128 stands for zero in the data rows.
Here are some numbered points:
152 130 123 131 148 159 132 126 134 152 112 152 154 144 114 105 104 126 154 101 111 121 117 137 0
181 106 101 116 141 121 133 113 131 124 124 102 155  88 120 125 132 155 138 124  98 163 123 146 1
165 118 126 110 130 155 140 106 158 120  98 124 137 132 174 123 152 117 136 134 178 141 116 170 2
137 130 131 109 159 131  96  81 115 118  89 139 153  97 140  82 124 132 129  77 102 125 141 162 3
132 113 166 140 125 131 130 129 160 130 130 108  81 114  97  90 130  97 123 120 147  94 168 149 4
137 107 108  85 104 143  78  97  99 102  79  78 100 126 145 125 113 123 106  74 158 132  99  95 5
110 108 117 133 108 130 167 128 115 135 150 148 117 156 156 199 133 126 136 111  95 115 105  78 6
185 141 115 141 103 119 159  89 160  80 131  98 129 133 114 129 170 162 151 166 117 181 113 127 7
116 157 136 130 137 132 123 144 113 108 129 113  92 126 114  87 156 127 123 135 140  98 146 153 8
119 157 128 140 124 115 176 126  72 102 181 145 154 157 128 116 141 141 124 127  51 126 118 105 9
150 126 160 118 121 166 112  78  83 140  96 137 129  44 127 156 124 110  90 117 182 145 135 110 10
144 127 116 129 112 149 163 122  88 108 134 113 104 159 124 149 121 144 153  97 126 136  94  89 11
109 135 136  88 125 136  95 145 148 165 114 141 132 138 113 130  84  96 122 126 185 101 121 140 12
115 103  79  96 141 154 143 138 112 119  94 142 105 149 164 129 139 117 115  72 109 111 117 111 13
141 119 139 141 120 110 151 156 150 132 140 111 124 154 123 123 127 114 120 159 156 127 128 137 14
139 155 140  97  90 139 144  98 170 150 119 120 141 197 158  54 125 118 160 115  98  78 153 125 15
135  84  96 121 111 101 120 125 148 162 119 139 182 101 131 134 101 175 140 134  94 148 126 121 16
182 102 159 160 101 150 164 111 126 114 125  90  85 148 113 110  98 130 117 130 182 148 129 106 17
110 146 101 133 119 138 110 157 142 119 130 116  93 158 129 113 141 149 108 130  92 135 151  85 18
164 110 106  91  87 111 109  99 144 105 117 110 160  80 114 119 146 117 136 119  84 110 100 120 19
129 143 163 131 135 134  87 119 165 189 127 117 155 103 120 103  89 133 124 152 135  98 151 154 20
158 100 122 122 161 131 164 128 155 161 121 143 151 100 175 159 115  91 133 108 105 148 124 136 21
 84 115 142 138 148  82 128 150 123 121 118 123 115 133 138 163 148  87 104 113 138 137 124 108 22
112 124 150 140 125  89 126 141 113 140 167 119 144 104 113 129 119 147 117 166 123  98 133 152 23
159  96 137 140 138 119 152 103 151 145  95 130 142 164 126 145  97 121 172  97 168 156 103 140 24
136 145 126 106 113 160 101 131 100 156 116 143 145  94 110 109 122 114 121 124 109 120 153 111 25
103 122 117 137 155 124 130 157 168 117 113 122 100 132 141 122 158 116 114 142 118 148 180 152 26
142 108 135 137 110 107 167 190 167 174 150 118 150 176 116 109 114 108 120 150 117 125 151 115 27
124 134 122 144 115 166 126 102  96 111 150 162 123 144 136 138 124 193 105 159 124 113 107  98 28
128  75 148 129 118 110 144  94 101 143 133  92 118 120 150 160  89 141 158 103 162 120 126 134 29
110 127 111 105 113 103 135 168 162 127 130 127 137 172 126 128 133 123 137 172 171  92 105 155 30
125 160 132  88 133  88  89 120 117 127 130 120 156  58 111 137 156  75 130 127 107 146 137 174 31
 89 155 164 150 131 130 106 116 101 122 165 120  92  83 114 185 117 121 123 132 135 133 123 115 32
112 137 142 132 105 150 151 140 121 132 142 131  91 119 113 136 149 107 137 134 163 110 148 136 33
105 106 115 135  92 125 128 126 124 128 128 127 117 134 132 167 114 147 123 105  94 144 130  78 34
135 167 142 138 129 130 114 144 104 124 160 118 144 136  88  89 129 130 125 161 131 127 125 154 35
171 127 132 104 122 125 102  71 141 143 123  93 151 123 201 111 107 133 122 125 131 148 123 145 36
129 104 113 135 130 134 151 131 130 110 146 109 104 163 160 120 121 166 130 119  93  81 111 124 37
151 122 159 135 106  66 111 104 154 136 158  70 141  86 116 157 128 100 137 142  92 169 142 120 38
159  83 136 133 138 143 150 130 147 126 149 139 108 141 111 122  97 130 142 107 123 105 106 112 39
 99 141 111 143 115 139 109 164 134 113 137 108  93 159 117 119 144 153 115 134 101 137 150  84 40
127 147 145 102  98 184 118 115 126 153 136 138  92 113 132 145 137 118 116 137 202  73 113 108 41
156  96 111 140 122 150 133 125 121 114 114 136 112 133 129  82 108 168  96 107  94 136 135 105 42
124 131 114 109 132 151 147 149 137 161 102 162 151 127 139 132 147 142 128 157 189 130 153 151 43
156 126 131 129 119 163 140 126  66 125 133 129 133 142 132 123  97 135 139  91 146 128 100 128 44
127 108 104 117 153 140  99  84 171  86  81 138 138 138 151 122 143 166 126 114 140 117 119 145 45
146  88 112 134 136 149 119 114 134 111 111 149 120  73 118 132 127 111 125  98 124 127 108 133 46
124 136 144 119 143  91 128 139 170 145 138 104 142 123 152 118 143 134 141 169 119 157 176 155 47
121 104  83  82 133 152 128 142 111 132  95 130 102 154 151 115 139 115  96  73 115 107 121 127 48
130 127 129  97 123  88 122 142  89 162 124 103 143 114 127  99 114 110 119 133 127 115 150 185 49
135  95 114 131 121 132 142 120 125 117 157 109 106 158 163 117 116 174 140 134  91  81 123 113 50
122 151 117 158 131 157  53  97 168  91 131 158 156 120 111  98 110 142 118 121  65 123 107  99 51
110 101 118 141 103 131 134 131 123 126 136 135 111 132 126 172 111 148 116 116 101 138 120  76 52
126 118 130 116 154 133 124  93  96 101 133 134 117 141 140 130 112 149 124 108 128 125 106 146 53
108 132  82 119 126 134  76 159 130 129  82 123 148 137 129 107 116 152 114 144 140 162 153 113 54
124 115 150 136 138 131 140 133 181 174 102 134 110 136 149  80 150 110 115 123 131 144 199 161 55
128 122 157 140 118  70 120 106 165 140 134 115 152 115 139 165 133 121 146 165 131 151 125 128 56
 87 110 127 147 133  97 110 148 197  99 131 147  94 129  94 137 139 122 123 134 113  91 130 115 57
144 151 113 143  94 133 136 157  97 164 142 124 151 192  95 170  71 164 169 162 182 147  74  94 58
108 128 120 102 115  94 114 147 141 134 122  96 127 153 142  98 139 126 128 150 130  86 132 142 59
 83 146 136 124 119 112 103 143  99 138 131 137 126 130  83 121 111 149 128 126 103 132 148 100 60
113 117 116 124 115 144 124 117 116 144 120 144 137 117 147 131 136 172 109 139 105 137 150 105 61
118 162 119 136 147 150  98 151 142 111 147 124 108 152  99  78 122 158 129 148 122 109 144 135 62
143  83 129 154 123 133 149 115 149 118 159 135 119 140 114 132  94 122 138 109  93  71 102  86 63
119 153 138 133 125 100 166 121  80 103 174 137 152 150 125 118 136 136 123 128  52 123 122  98 64
131 118 137 126 113 140 138 103  96 150 132 137 151 123 152 160 103 131 135 126 131 164 142 116 65
157 102 127 141 147 136 129 109 127 130  99 123 145 120 111  88  98 157 146  97 102 143 141 152 66
121 140 156 137 133 124 156 112 118 118 139 120 108 179 121 153 121 103 128 115 158 153 135  88 67
169 131 124 140 114 118 143  82 140  68 128  96 128 138 117 126 176 177 155 164 124 180 108 138 68
 97 176 137 115 153  92 126 136 133 104 118 151 149  98 125 131 166  73 119 118  89 157 139 137 69
119 196 157 142 164 131 144 136 119 122 121 150 142 144  82  83 139  97 167 119 119 164 169 179 70
115 167  91 105 161 153 108 115  53 112 121 157 156 117 144 137 141 151 135  91  93 158 107 117 71
123 128 111 115 123 164 144 146 134 168 102 156 136 126 141 129 145 138 121 156 185 134 161 138 72
 86 126 131 117 128 109  98 116 138 153 125 135 132 139 118 150  88 153 143 139 159 117 129 155 73
150  87 126 158 131 143 143 124 132 107 144 119 120 141 129 128 101 155 137 110 120 112 114 118 74
100 171 109 138 141 138 112 166 130 137 151 122  96 183 140 150 131 114 103 113  71 151 143  48 75
127 160 126 142 135 156  59 108 164  93 128 163 155 114 105  96 110 138 119 118  69 117 111  93 76
124 148 148 115  89 174 122 113 116 147 131 131  91 112 138 144 138 121 123 136 199  78 112 116 77
137  94 153  97  86 127 171 106 102 155 114 131 124 139 132 107 116 121 128 107 150 113 160 120 78
117 164 134 119 136 134 123 160 117 116 132 119 106 125 115  85 157 128 126 142 133  97 145 146 79
113 143 141 115 134 109 149 131 138 165 117 156 154 107 153 136 167 127 134 157 149 159 164 175 80
104 127 133 146 117 106 127 168 103 137 138 127 115 142  90 125  99 136 131 138 108 144 134 133 81
103 164 161 150 149 115 125 119 130 148 131 141 142 136 101 134 121 118 158 136 135 161 158 157 82
128 171 133 138 129 127 123 149  99 112 154 127 149 132  92  90 124 132 137 161 132 123 129 158 83
110 143 151 114  99 109 141  90  49 128 141 167 160 113 121 153 140 121 125 129 147 121  97 136 84
129 127 154 144  95  91 124  94 100  94 165 119 143 137 120 167 119 104 138 132 122 122  71 101 85
145 110 115 124 103 167 176  99  99  98 107 121  82 133 156 126 165 146 138  93 135  97 131 138 86
149  85 112 132 129 150 113 109 138 129 109 153 124  70 120 129 134 106 125 106 133 129 109 140 87
176  97 111 154 121 180 186 148 141 126 123 152 114 116  79 149 116 103 173 121 141 112  84 103 88
 77 151 133 122 121 105 104 139  87 140 129 149 134 136  87 125 116 146 125 128 109 139 145 102 89
143  87 160 102  89 126 175 119 101 159 109 123 120 134 125 110 108 123 126 102 156 114 156 125 90
106 116 113 115 119  99 128 141 154 122 122 128 129 147 154 145 144 129  95 147 158  92 107 134 91
163  81 129 152 131 142 163 128 133 121 139 133 106 143 116 122 101 135 137 106 122 109 113 120 92
 93 168 115 147 146 142 118 172 119 138 160 124 102 178 140 140 136 118  99 116  76 155 147  66 93
137  95 129 146 118 115 142 116  98  90 115 120 115 117 110 147 100 153 135 101 122 141  81 126 94
Which three points above are nearest to each new point? Their numbers follow each, nearest first.
112 132 140  96 136 109 101 145 147 147 124  88 112 159 146  96  96 131 132 126 138 132 160 146 59 47 73
175 114 121 102 130 149 144 106 166 128  99 130 145 125 178 124 148 113 137 130 171 145 113 156 2 36 43
171 133 135  93 126 129 110  83 132 142 121  92 156 127 191 119 113 132 134 127 141 141 118 145 36 2 65
115 138 143 112  95 111 146  86  61 136 137 159 157 109 128 156 145 123 130 117 137 112  99 134 84 65 85
183 102 106 161 129 184 179 147 149 108 131 161 114 106  77 170 118  96 156 134 159 115  78 105 88 39 92
139  89 121 151 126 134 146 112  84  97 104 130 114 102 122 124 128 156 124 101 118 133 124 132 94 53 46
140  98 116 117 114 155 171 103  93  98 104 124  83 128 153 126 162 144 134  89 138 112 125 137 86 13 53
102 126 143 146 122  86 118 145 118 143 167 118 138 116 119 141 123 138 121 163 117 105 128 141 23 81 14
182 101 117 149 126 187 176 141 144 119 122 161 120 102  86 142 121  93 164 121 147 105  90 113 88 39 92
137 124 140 125 136 129 171  95 128 114 107 158 144 142 113 118 123 115 171  87 104 126 121 155 0 66 53
141 110 170 153 149 125 157 117 196 166 109 131 103 147 160  85 138 118 113 141 151 146 193 164 55 26 47
122 149 125 146 123 168 124 108 102 112 154 152 121 135 139 132 120 193 102 156 126 116 110  96 28 61 53
113 129 106 104 121 106 128 173 168 130 125 130 140 174 123 130 134 117 135 165 167  88  95 152 30 91 59
125 152 141 117 140  85 131 141 168 151 128 104 149 130 145 114 142 128 150 161 116 157 172 155 47 80 56
145  88  69 144 100 183 137 168 131 110 111 135 102 156 136  97 139 189 111 119  94 118 131  86 42 18 40
144 111 128 126 107 101 163 186 150 181 142 114 143 173 119 105 114 106 125 148 111 116 145 117 27 14 59
145 128 128 111 119 160 130 125  51 140 131 131 125 145 123 118  91 129 145  90 136 133  94 125 44 11 53
112 117 117 131 141  67  92 182 136 160 135  96 132 158 114 119 103 128 123 138 124 163 120 152 81 14 59
125 142 125 145 117 179 118 106 108 122 158 148 123 135 139 128 116 190 102 150 132 111 120  96 28 61 74
109 201 147 147 163 140 145 142 122 114 113 154 129 135  83  91 138  93 155 126 118 165 177 170 70 82 83
128 145 121 135 133 156 112 152 155 148 150 132 114 164 117  89 108 165 128 161 159 144 147 122 62 14 35
161 103 127 138 141 127 152 102 146 141  95 123 139 160 129 145 103 128 167  99 170 147 115 134 24 0 92
 94 160 157 152 155 107 125 116 138 152 130 146 145 159 101 131 134 109 172 144 130 160 160 158 82 70 80
116 170  96 117 168 153 106 110  53 104 125 146 151 125 140 130 135 149 137  99  91 162 115 117 71 53 44
 96 115 114 117 128 100 127 150 138 129 128 134 133 148 148 144 144 123  99 154 152  95 110 139 91 30 59
141 148 119 144  90 136 129 154 102 165 143 125 152 189  91 160  70 161 156 162 186 142  82  86 58 11 44
132 148 164 129 137 143  79 114 168 179 127 112 142  96 124 103  89 145 126 152 133  97 155 144 20 73 25
 91 113 133 122 117  92 129 141 171 163  94 157 151 176 125 141 127 138 162 133 139 144 134 155 73 30 82
113 141  87 112 130 136  83 153 133 132  95 123 140 139 130 111 136 157 120 145 124 163 151 117 54 18 61
177  97 157 159 104 147 156 111 126 113 126  84  99 149 110 122 102 143 123 127 191 148 133 104 17 92 74
114 169 150 120 155 121 156 121 137 129 140 147 156 107 157 158 155 106 131 157 117 143 150 154 80 69 82
178  95 118 154 114 169 186 130 142 123 128 158 119 107  83 154 117 103 169 120 148 114  96 112 88 92 39
120 134 121 101 127  91 113 152 155 130 124  89 127 156 154  97 145 120 115 148 132  82 131 145 59 91 30
 77 143 160 145 131 133 106 122  90 119 167 126  96  88 120 188 137 125 121 136 140 121 115 110 32 33 22
131 144 149 144 141 138 142 117 122 118 136 111 110 177 137 139 122 111 123 110 155 153 131 102 67 11 14
 80 121 143 128 143  84 128 142 123 113 109 131 116 135 119 168 144 106 107 109 144 144 127 111 22 67 91
105 108 118 120 106 144 121 119 115 136 113 139 127 111 154 126 141 165 113 149 113 130 149 111 61 34 65
132 115 165 131 120 125 140 127 159 122 132 107  78  92  97  88 125  99 119 117 145 108 167 140 4 33 8
124 150 131 132 122 171 123 111  96 118 156 156 126 134 133 125 116 200 102 153 129 108 117  98 28 61 53
138 129 132 111 164 137 100  86 112 120  92 134 152  95 137  86 120 133 130  78  94 119 145 163 3 66 0
